One turn moves every row onto another: examples first, then more rows asked:
j_186: [ -5 -11  -3  -7  -2  -2  25  16  22   1 -20  18   6   7  18]
j_69: [-10  -1   1 -16  -3 -21   9   3   2  -4  23   4  -4  -3 -14]
j_528: [ -1 -14   5 -15 -13  -7  14  12  33   1  20   0  11  -2  -2]
j_845: [  1 -20   8  -7   9   4  26  34 -13  -7 -11  -6  -3  -7  11]
j_698: [ -6 -19  -2  -8  -3  10 -18  -4   4  14  19 -10 -12  -8  12]
j_58: [  2 -18 -21   1  29  10  16   9  -2   0   6  16 -18  11  14]
j_786: [ 10 -29  -1  11  19  13  13  -7   1  -6   4  20 -25   0  20]
j_421: [ -9 -24  10  -6   3   7  -5 -16   6   4  27  23   1   3  10]
j_234: [ 14 -22  22   8 -15  -9  13  -1  17  -6   1   8  14   6  -6]
j_731: [  9   0   3  17  -8 -23   7  13  -4  -2   1  -2  10  11   4]
j_888: [  8  -5 -12  28  -3 -15  12   4   4   3  -4   1   4   8   8]
j_64: [-17  -7   2   1   7  -7  20  -2  15   2  13  31   4  15  13]
j_309: [ -6 -38 -14 -11  22  19  24  11   5   7  -2   3  -9   4  14]
j_195: [  5 -22   1 -11  15  -1  18   3   1   9   7  -5 -31  23  25]
j_140: [ 13 -20  20  12   5  -6  14  -9  26 -13   3   5  10   8   2]
j_616: [-15  -8  -4 -19  -6 -22  17  -9   2   4  18   0 -17  -5  -3]
j_946: [ -1  -9   2  -1   7  -5  -9   3  -6   7 -11 -22 -19   0   2]
j_972: [  4 -23  10  19  -4   9  31  12   7   2  20  25  -2   9   9]
j_766: [ 10 -15   3 -25  -8  -6  10   1  35  -3  19   4  -1   3   9]
j_981: [  7 -30   4  -1  15  13  13   5  15   1  10  -2 -23   2  37]
j_179: [ -3 -22  10 -11 -10  -9   1  -2 -14 -11   6   6   6 -24  -5]
j_627: [  7 -18   9  -7   4  -2   9   8   3  -5 -36  -2  -4   2   4]
j_976: [ 11 -16   8 -16   0   8   3  12  -3   3  30  -4 -28   1  -4]
j_596: [  1 -41   3 -12  12   8  26  -6  -6   9  -6   4 -23  14   8]
j_784: [-12 -28   7 -15   6  -8   7  -8 -19  -8   2  -4   8 -17   2]
j_699: [  0 -13  -5   0 -13  -7   0  21  -3  -2   3  -9  17 -18  18]
j_927: [ 12 -14  -1   4   0   2  29  31  -9  -3  -2  22   2  13  14]
j_121: [  3 -23  17   1   8  15  13  11  15   1  40   6  -6   6   5]
j_743: [  2 -23   9  -9  -3   4  17  15 -15   1   0 -12 -29 -16  -3]
j_681: [  8 -20 -19  -6  -4  -1  -2  15  -9   0  -5  -3  19  -8  19]

j_58 -> j_309
j_627 -> j_946
Now these:
j_179 -> j_69
j_845 -> j_743
j_784 -> j_616

One turn moves every row onto another: examples first, then more rows asked:
j_487: [ 15   2  18 -18 -26 -15  -3   5 -18  22 -15 -11   5 -16  19  34  15   8
  14  -8 -21  -2   5 -14  -9 -13   2 -12   3  -8]
j_403: [-11   6  16 -11   5 -13  12  13 -15   0  24   6  17 -19  -2  -3   8   7
   6  -2   6 -23 -22 -23  11 -17  13  -7 -15 -16]
j_181: [ -8   6  10 -14  13  -9  13  17 -16   6  26  14  20 -22  -5  -5   7   5
   3  -9   0 -16 -22 -18  11 -20  18  -6 -13 -10]
j_118: [ 10  14  17  -3 -25   4  -4   0 -12  32  -9  -1  21 -23  -4   3  16  12
  26   2 -10  14  14  10 -14 -17  10   0  17  15]
j_396: [ 13   0  11 -10 -26 -17 -13  15 -29   6 -10  -7  15 -20  17  17  -1  11
  19 -13 -24  22   8   4  -4 -15  15   5 -11  14]
j_141: [ 12   6   9   2   6  17  -1  16   5  -6   1   7  -3  -6  -9  14  12 -17
  -8   0  -2 -16   7   6  26 -11  17 -13  -3  16]
j_690: [ 31  -7   2   0 -17   8   9   4  -1  -5   2  20  22  -7   4  -9  -2  18
  -2   8  16  -2  -9  -9  13 -11  13   7   1  18]
j_282: [  6  13   8   2   1   8  -2  14  -1 -17  -3   3  -1  -3  -9  17   6 -15
  -7   0   5 -18   8   5  27 -15  14 -17  -8  15]
j_825: [  6  -3   8  -9 -32  18   2   3 -14  32   3   3  16 -12   8  -3   6   2
  28 -15  -8  -9   1   9  -5 -16   8   9  16  -7]
j_588: [ 31  27  14 -10  -6   6   1  -3  15 -13 -11   6   9  -9  18  14   6  -8
   2   4   4  17  16 -12  19  -9   6  -5   5  24]
j_926: [ -4  -6   1  -5 -23  -6   4  -2 -44  -4 -16  -3  10 -13  12  20   3 -16
  11 -16 -18  10  -9 -13   5  -7  18   2  -2   7]
j_904: [  9 -13  12  -6 -17  -3 -10  15 -33  13 -14  -9   7  -3  13  25   9   4
  27  -6 -11   5  -1   4  -5  -8  19  -6  -9 -11]
j_443: [ 10  13  10   4   6 -14 -11   5 -19 -25  -1  22   0 -12  10   1  24  -5
  17  -2   9  -3  10 -33  -1  -3 -10  -5   7   1]
j_134: [  8  -5  16  -6 -33 -24  10   9 -16  17 -20  -8   3 -18  12  17  10   3
  10 -14 -23   0 -12 -12  -2  -8  16  18   1  -4]
j_920: [ -9  -2  22 -13 -25 -19   6  10 -29  10 -19 -10  14   6  11  27  17  -3
  -1 -13 -11 -10  -6   3  -8 -15  21   6   9   3]
j_960: [-15  39  32 -20  15 -17   6  18   9  -2  13  -1  11 -19   9  12  17 -11
  -2  -8 -13  -4   0 -12   8 -21  12  -6  -7   2]
j_218: [ 20  26  22 -19   1 -12  11   3 -10   4  21   0  30 -14  33  -8   4  12
  20   6   8   6 -12 -25   2 -16   2   9  -2  -8]
j_477: [  8  23  12  -1  -4 -32 -15  23  -8 -22  -4  23  10   4   7  -7  25   5
  10 -12   8 -11   9  -3   2 -14   3  13   9  16]
j_726: [ 17  13   8   1   7 -13 -15  18 -23 -23   7  14   2   2  18  -5  13 -12
  17 -13  11 -13  17 -11   5 -13  -8  14   7   4]
j_165: [ -8  -4  14 -21 -23 -13 -10  -1 -30  -2 -15   1  17 -13   9  31  12   2
   4 -16 -16  17  10  -7  -7 -14  17 -16  -2  16]
j_22: [  0 -11  17 -16 -16  13  -1  -7 -15  20  -5   8   7 -29 -14  13   6  -1
  20 -18  -2  11  24   7   0 -14  17  -3  13   8]
j_551: [-17  16  15 -20   7   3   3 -12  -2   0  10  -7  13 -14   8   6   3  16
  15 -11   2   6  14 -11   1 -11   7 -34 -14  30]
j_602: [  2   8  13  -5  -8 -23 -16  15   3 -23   2  34   6 -13   9  -8  23  10
  10 -15   2   0   9 -26  -5  -7  -3   3  -1   6]
j_758: [ -8  35  32 -23  25 -11   6  17   2   4  19   3  13 -22   7  12  21  -9
   0  -7 -14   0   2  -4  10 -18  18  -9  -2   6]
j_258: [ 13  28  14   6   7 -17 -14  26 -20 -17   0  17   1  -1  19  -1  20   5
  22  -1  10 -17   5  -7  -5 -11 -10  -2   5  -6]
j_775: [ 33  22  19  -8  -4  11   6  -3  14  -6  -6  10  11 -11  18  13  13  -2
  -4  10   1  12  12  -7  15  -6   7  -4  14  28]
j_473: [  1  16  -7  -9 -26  14  -3  -6 -23  18  -7  15  16 -27  -1   4   5  -8
  30 -22 -17  10   3   6  11 -12  12  -9  11  12]
j_831: [ 16   4  16 -16   4   1  -2  13   4   6   6   2  31   8   4   4   4   5
  -5   8  24   3   9 -20 -15 -32   6  -2  -9   1]
j_272: [  3  17   8  -4   0   1   6   7  11   9   7 -10   4 -24  13 -12 -12  22
  28 -12  -8  12   4   0   8  -8  11  -5 -24  26]
j_882: [ -2   4  18  -7   9  11  12   6   8  14  -3 -11  -4   2   8   4   1  19
  29  -5  14  -8   0  10   5  -4  19 -16 -13   6]
j_847: [ 16  29  14 -12  -3  -4  18  -3  16  24  -5 -17  -1  -9  14   9   1  20
  15  -6   5 -18   6  -9   3 -14  -6 -18  -1  15]
j_457: [  8  13   5  -3  -6  -6  34  -5  13  18 -10 -10   0  -6   7  -9  -4   6
  16 -16   7 -12 -15 -16  13  -5  13  14  -2  13]
j_723: [  6  16   9 -12 -28 -18   2   4 -40   5 -12 -15  16  -9  25  25   4 -10
   1 -15 -23  -4   2  -5  -1 -20   2   6   9  15]
j_233: [ 29  -8   6  -3 -19   0   6  -1  -1 -13  -1  16  20  -6   2  -5  -2  19
   7   7  24   3  -5 -12  19  -8  16   4  -4  15]
j_390: [ -1  31   1 -12  -2 -10  19  -9 -11   6  10 -19  23  -6  17 -11  -7   2
   8 -15   0  -7   2 -14   7 -23  -1   4  -3  40]
j_667: [ 19  27  17 -21   6  -9  16   3 -17   7  22  11  34 -21  29  -6   5  15
  12   6   5   6 -16 -24   1 -18   4   4   4   0]
j_438: [  5   9  26   0   6 -24 -13  29  -8 -22   4  21   1  -7  13  -7  14  11
  13 -10  11  -3  15  -3  -9 -11   2  18   1   2]
j_863: [ -9  30  14  -7  -8   6   5  -2 -39  16  -9  -1  15 -29  -4  15   4  -9
  16  -9  -9   5  14  14  -5 -22  10  -6  19  18]
j_866: [ 13  18   7  -3   2 -17  -6  15  -6 -16  -2  27 -10 -14  15   2  18  -6
  15 -19   4 -18   5 -28   6  -7 -12   1   5 -12]
j_898: [-21   7  14 -17 -21   7  13   3 -27  15   0  11  15 -21   0   5  -2  -8
   9 -31  -7  -8   3  17  -1 -21  18  11  17   5]
j_260: [  5  33  21  -4  -5 -14   9  13  -7 -20  11   3   4 -23  15   0   8   1
  14  -4 -11 -10 -11  11  40  -3  20   3  -1  16]
j_338: [-14  28  11  -7 -32  -1  16  -3 -16  25  -8  10  22 -28   5  -1  13   2
  13 -13 -18   0 -12  -4 -11 -17   9   5  20   7]
j_127: [-13  14  17 -18   2  -8  27 -13   0   9  -3 -12  17  14   3   3   9   6
   2 -13  20 -19  -2  -8   2 -15  16  -5   8  26]
j_378: [ 13  30  16  -2   1  -8   6  14  -7  -9  17   7   5 -28  10   0  13   3
  12  -1 -17 -12 -10  12  40  -4  20  -3   1  20]
j_371: [  4  13  23  -2   5 -32  -1  12  -2 -23 -10  27  -6 -15   0   2  25   1
   7 -13  11  -5   8 -23   1  -4   4  11  10   4]
j_229: [ -7   5  26  -9 -16  12  17  -6 -22  29  -3  -5   9 -27   0  13  10  -3
  11  -5  -3 -10   9  -7 -19 -17   2   3  24  -6]
j_875: [ 16   3  15 -17  11  10   7  11  -1   9   7  10  31   6   9   4   3   2
 -11   6  22   4   3 -18 -17 -29   7   1   0   2]
j_598: [-18   5   0  -6  11  10  17 -12 -18  -4  10  -9  13  -3   9 -10  -6  -6
  23 -16   6   4  -6 -14  12  -6  17  -5 -15  23]

j_723 -> j_926
j_598 -> j_551
j_141 -> j_775
Now these:
j_726 -> j_443
j_282 -> j_588
j_118 -> j_825

